One turning vector, and how many steps it has turned
The counts run from 0 to 567.
[113 144 132 150 140 139 126  84 101  96  49 121 101 164 129 114 125 112
 103 154 151 123 113 163 108 145 166 144 117 147  80 105 125 122 115] => 303
[130 183 110 111 144 157 131 100 134  91  76 170 145 165  99 139 111 133
 115 112  80 125  91 140  89 111 153 137  84 155  95 133 140 128 116] => 313
[120 128 152 127 136 120 194 108 124 114 115 146 111 172 133 138 147 106
 115  94 125 139 165 162 123 136 200 170 101 131 106 152 122 162 120] => 334
[102 105  80 152 169 164 151 146 110 125 182  92 135  81 124 122  80 102
 156 140 124 117 115 136 111 122 119 117 103 130 163  96 103  88 130] => 210
[123 130 147  89 174 110 133 171 132 150 125 142 115 115 125 103 144  78
 151 183 139 113 162 137 133 114 184 136 158  82 135  98 110  98 111] => 69
[144 130  64 120 128 150 129 158 103  85 120 142 128 103  81 158  80 124
 146  84 111 117 147 119 168 154 138 158 100 140 128 143 150 136  86] => 177
[131 151 110 136 173 104 185 135  97 111  95 155 148 136 137 136  82 150
 145 121  77 156 141 110 128 146 173 161 105  84 115 101 134 124 105] => 325
[106 136 117  98 137 119 118 116 133 137  80 118 112 183 111 109 121  70
 128 167 138 103 132 178 140 160 161 124 163 127 120 110 160  96 126] => 83
[102 135 118 121 156 107 105 146 113 121  81 118 134  99 147  77 146 122
 118 162 134 135 138 130 119 122 148 163 124 121 105  83  82  78  79] => 289
[113 134 137 133 138 119 191 119 155 119 127 163 121 171 130 107 170 119
 118  98 131 152 175 151 124 123 183 168  90 150 113 137 129 176 112] => 333
[ 88 124 114 135 122 129 109 106  73 129 114  65 115 120 133 110 135 121
 155 147 158  89 148 170  95 143 131 132 152 114 159  84 165 113 153] => 231
[139 178 116 120 121 148 147 170  86  98 134 121 181 115 138  79 156 163
 145 156 111 133 161  93 133 115 120 136 137 128 182  85 124 120 139] => 253
[126 137 116 145  99 142 106 137 103 130  57 150 106 163 121 157 147 108
 139 147 158 102 150 195 138 168 122 107 126 149 143 113 166 142 137] => 454
[ 92 150  92 111 104 161 127 125 144  71 145 152 136 122 115 105 134 178
 128  79 103 120 133 129 112  91 116 139  65 163 133 134 135 124 110] => 537
[ 75 118 119 104 133 109 174 143 132 145 122 118  86 150  96 166 139 104
 121  94  79 118 128 173 108 104 180 135 122 106  95 148 114 129 150] => 350
[128 168  97 115 163 169 163 189 134 107 145 160  98 150 127 130 131  94
 139 164 101 141 119 153 160 133 124  84 138 154 123 122  90 112 148] => 61
[ 98 129 117 142 140 112 154 128  79 101 138 123 129 108 150 137  74 179
 159  86 120 117 168 108 118 134 156 149 101 103 142 152 103 101  79] => 545
[120 113  79 147 140 150 150 185 134 107 187 123 119 105 121 179 125 134
 185 132 147 116 139 149 105 104 116 100 105 172 132 135 118 118 140] => 207
[150 120  93 125 105 129 140 132 116  80 101 101 131 168  75 145 135 140
 129 106 158 146 157  94 125 102 163 145 112 142 107 129 181  97 107] => 517
[135 163 141 110 119 112 158 139 171 122 126 185 193 152 125  99 150 128
 110 144 134 117 150 125 159 114 146 140  85 146 169  87 143 126 118] => 107
[104 179 124 127 140 131 145 139  88 128 147 152  90 128 171 113 171 149
 154 131 181 120 169 137 150 149 159 131 149 138 143 145 112 171 112] => 39
[138 148 142 133 159 150 161 105 115 109 109 119 106 158 112 113 110  62
 105 187 165 123 113 156 155 147 164 102 141 137 124  86 122 106 146] => 78
[134  96  68 158 115 138 148 159 134  92 116 130 154 132 108 134 130 127
  96 126 141 139 112 110 136  74 153 107  76 187 116 129 118  86 112] => 506
[144 108  88 113 127 143 136 150 117 130 150  71 123 140  92 144 138  69
 154 120 137 103 178 114  97 150 171 130 129 134 155 145 151  90 112] => 219
[100 122  94 165 138 150 127 105 108 136 154  83 129 129 146  84 154 115
 147 176 195 119 138 132 107 118 120 104 109 163 181  99 149 123 141] => 227
[ 86 158 124 109 114 185 137 133 143 116 160 108 116 152  93 139  96  86
 129 154 130 125  95 180 160 175  96 116 139 144 138 113 101 108 121] => 418
[129 167 156 132  89 121 184 128 123  91 101 138 158 186  91 174 127 135
 127 114 130 155 113 164 172 167 127 136 131 159 127 102 142 116 145] => 119
[ 86 143 117 144 155  86 189 119 131 141 136 151 135 181 133 167 142 145
 169 114 146 164 136 145 134 130 162 141 114 164 108 171 131 147 111] => 338
[ 96 101 112 131  91 116 154 166 154 118  92 125 108 131  82 132 160 101
  71 112 116 137 152 136 175 142 135 143  86 126 122 112 100 101 103] => 140
[122 202 132 100 141 190 163 130  91 100 145 132  92 167 104 118 124 109
 146 130 107 156 111 146 150 159 137 127 170 133 130 131 125 153 144] => 46
[108 155 141 107  93 151 149 154 141 123 171 116 111 183 107 167 121 120
 159 162 178 106 151 145 156 165 137 118 154 140 131 161 113 136  95] => 412
[144 106 112 154 106 126 139 198 105 129  81 185 154 139 156 144 152 134
 130 131 131 109 175 160 139 133 144 116 102 153 156 136 124 144 123] => 469
[131 146  90 130 155 115 180 144 105 109  88 162 135 159 141 151  80 139
 131 110  76 140 150 122 126 167 183 146 102 108  96 124 135 125 103] => 324
[ 73 144 162  91 146 153 139 152 103 162 141 152 106 143 141 104 126 115
 157 165 120 107 130 179 108 109 157 137 162  79 139 141  90 144 134] => 53
[ 98 154 114 139 143 133 138 121 149 123  95 196 142 136 149  95 136 161
 113 150 105 118 113 140  89  81 152 138  59 123 121 112 132 163 117] => 316
[121 146 103 141 136 138 152 121 135  93  75 183 110 155 154 130 123 133
  93 115 103 105 144 163 100 117 173 121  68 139  91 138 113 161 121] => 318
[118 163 115 134 178  96 185 141 115 105 122 173 155 111 144 121 121 165
 161 124 102 168 149 112 129 128 160 165  97  99 113  80 137 138 118] => 326
[ 93 143 128 153 162 110 209 110 100 133 127 120 127 183 113 172  90 125
 147 117 105 169 100 144 130 148 168 137 129 115 114 150 136 131 135] => 340
[ 83 105 122 171  97 137 130  83  97 107 115 113 118 137 130  91 112 183
 122 138 183 122 130 135 110  80 148 146  93 115 126 105 154 147 118] => 525
[ 89 118  88 128 161  99 172 113 117 123 134  98  90 100 120 117 114  84
  75 105 111 114 116 129 164 125 170 121 105 119 125 109 109 107 137] => 361
[ 55 119 194 128  90  93 153 145 140 150 107 150 156 127 115 154 148 151
 127 137 136 110 120 185 125  92 129 159 106  93 134 109 104 123 122] => 127
[131 151 135 133 111 152 121 161 119 125  95 197 175 101 110 117 158 129
 132 142 123 114 127 168 109  96 106 134  83 151 179  95 141 157 148] => 463
[149 126 114 130 100 137 139 110  89  73 106  94 137 146  65 146 100 138
 125 108 152 138 133  93 114  99 172 158 119 115 109 110 173  90 111] => 518
